In the data rows, the value 128 means zero.
Here are some points:
[140 142 168 141 179 146 200 137 129 153 116 142 142 165 123 140 157 164
 158 152 123 149 167 146]
[ 91 102  99  90  97  92 112 101  74  69  77  69  61  87 110 120 113 104
  67  78  78  86  83  68]
[106 155 147 126 162 164 151 127 146 119 153 116 141 105 135 154 121 159
 111 129 173 172  96 148]
[113 136 122 123 164 147 120 144 119 116 159 101 107 132 120 142 121 158
 114 138 113 124 115 100]
[135 150 155 153 167 116 122 132 109 159 136 159 151 166 145 157 169 115
 168 170 159 167 165 171]
[ 88  58  98  86  86  83 111  97  75  71  66 137  60  95 100  76 107  80
 122  93  77  91 131 100]
[160 106 111 186 179 170 113 190 177 177 169 161 155 166 158 153 111 151
 148 186 124 113 126 123]
[ 75 149 170 180 164 126 112 165 153 150 158 127 153 129 167 151 132 125
 137 169 161 166 106 134]
[100 104 125  98  97 103 133  99  73 105  91 149  34 133 113 128 100 127
 169  93  80 102 140 120]
[164 154 143 183 187 174 148 179 167 154 165 126 141 165  99 153 156 158
 157 175  93 114 142 124]
[ 90  94  98  85  98 104 131  95  83  74  68 102  61 120 115  61 112 151
  56  81  81  92 128 116]
Here are 12 more points, each followed by its number:
[ 86  87 114 106 131  82 114 112  75  87  89 104 131  86 157 145 121  93
 146  96 115 127  86  93] 0
[126 161 144 136 152  59 112 134 130 169 124 158 152 156 192 153 133 103
 169 102 146 189 150 158] 1
[143 147 126 182 161 164 113 190 155 169 167 127 153 107 101 154 147 161
 158 179 113 107 118 148] 2
[ 99 136 111  76 154 147 135 111 121  80  52  80  94  87 113 118 110 149
  79  79 112 111 106  99] 3
[140 176 101  98 150 160 126 137 134  97 180  80 108 129 116 125 119 170
 130 156 124 153  90 116] 4
[117 103 100  75  89 100 108  95  97  64 105 133 107  77 122  98 101  59
  56  97 112 109 104 112] 5
[119 145 201 123 162 102 124 113 120 157 111 162 150 164 138 154 166 100
 169 133 136 154 186 169] 6
[180 164 167 188 144 159 110 154 176 174 172 169 152 179  98 154 146 150
 168 183 159 155 130 157] 7
[158  60  99 131  87  82 112  94 131 150 122 171 139 122 114  86 113  72
 147 105  79  90 141 122] 8
[166 145 148 170 185 173 183 192 166 156 162 151 129 163 112 141 121 160
 157 193 152  68 142 147] 9
[127 164 177 130 132 125  99 143 130 165 139 156 150 166 123 154 159 102
 158 137 157 193 173 169] 10
[140 140 146 185 172 163 126 169 157 115 152 141 141 139 102 146 119 157
 114 150 125 131 109  90] 11
Which two of these numbered points are nearest to each point below, looking only along the 5 directions in which the first points spread most? Their numbers follow each, nearest first.
[120 176 162  99 153  87  98  76 114 139 123 117 140 124 134 151 150 108
 160 153 162  99 114 151] > 1 10
[185  94 109 188 181 171 106 186 164 164 169 157 139 179 124 154 125 152
 158 177 111  82 118 135] > 2 9
[118 152 121  83  98 148 130  84 153 120 157 114 152  97 111 121 126 162
 102 107 179 172 106 170] > 4 3
[182 140 101 157 143 149 158  88 166 175 160 172 152 141 100 130 110 162
 147 173 113 111 188 158] > 9 7
[157 168 160 151 178  50 119 153 135 189 172 138 155 174 178 150 173 153
 137 190 162 223 123 150] > 10 7
[100 122 133 110 107  92 110 109 100 128  86 126 142  74 136 153 123  81
 157  99 125 114 121 136] > 0 5
[145 139 101 134  96 137 134  85 154 173 148 170 153 176 123 108 112 145
 157 124 149 145 142 170] > 6 10
[ 81 139 169  97  66  71 119 100  88 104  68 121 150  94 126 154 120  78
 168 106 140 146 144  60] > 0 5
[103 121 101 119 101 157 106 131 151 101  56  88 107  98 121 119 114 165
  77  86 147 108  82  52] > 3 5
[159 141 102 141  87 169 108 164 177 165 170 137 140  77 135 130 110 138
  88 164 135 115  93 157] > 11 2
[125 140 130 157 176 160 177 155 168 142 158 112 128 140 103 142 132 164
 124 150 113 135 116 134] > 11 4
[ 84 132 158  91 138  84 103 112  88  97  73 128 141 118 111 156 132  78
 158  96 114 117 151 127] > 0 1
[106 152 178 129 168 103 128 106  82 111 105  77 128  98 110 154 121 150
 139 116 113  81 106  73] > 4 3
[137  80  96 123 118 146 101 103 137  99 144  96  85  99  97  84 115 163
  78 114  85 108  94  75] > 3 5
[169  45 147 135 140 165 148 145 153 146 146 160 130 155 136 120 120 125
 158 158 123  73 174 160] > 9 8
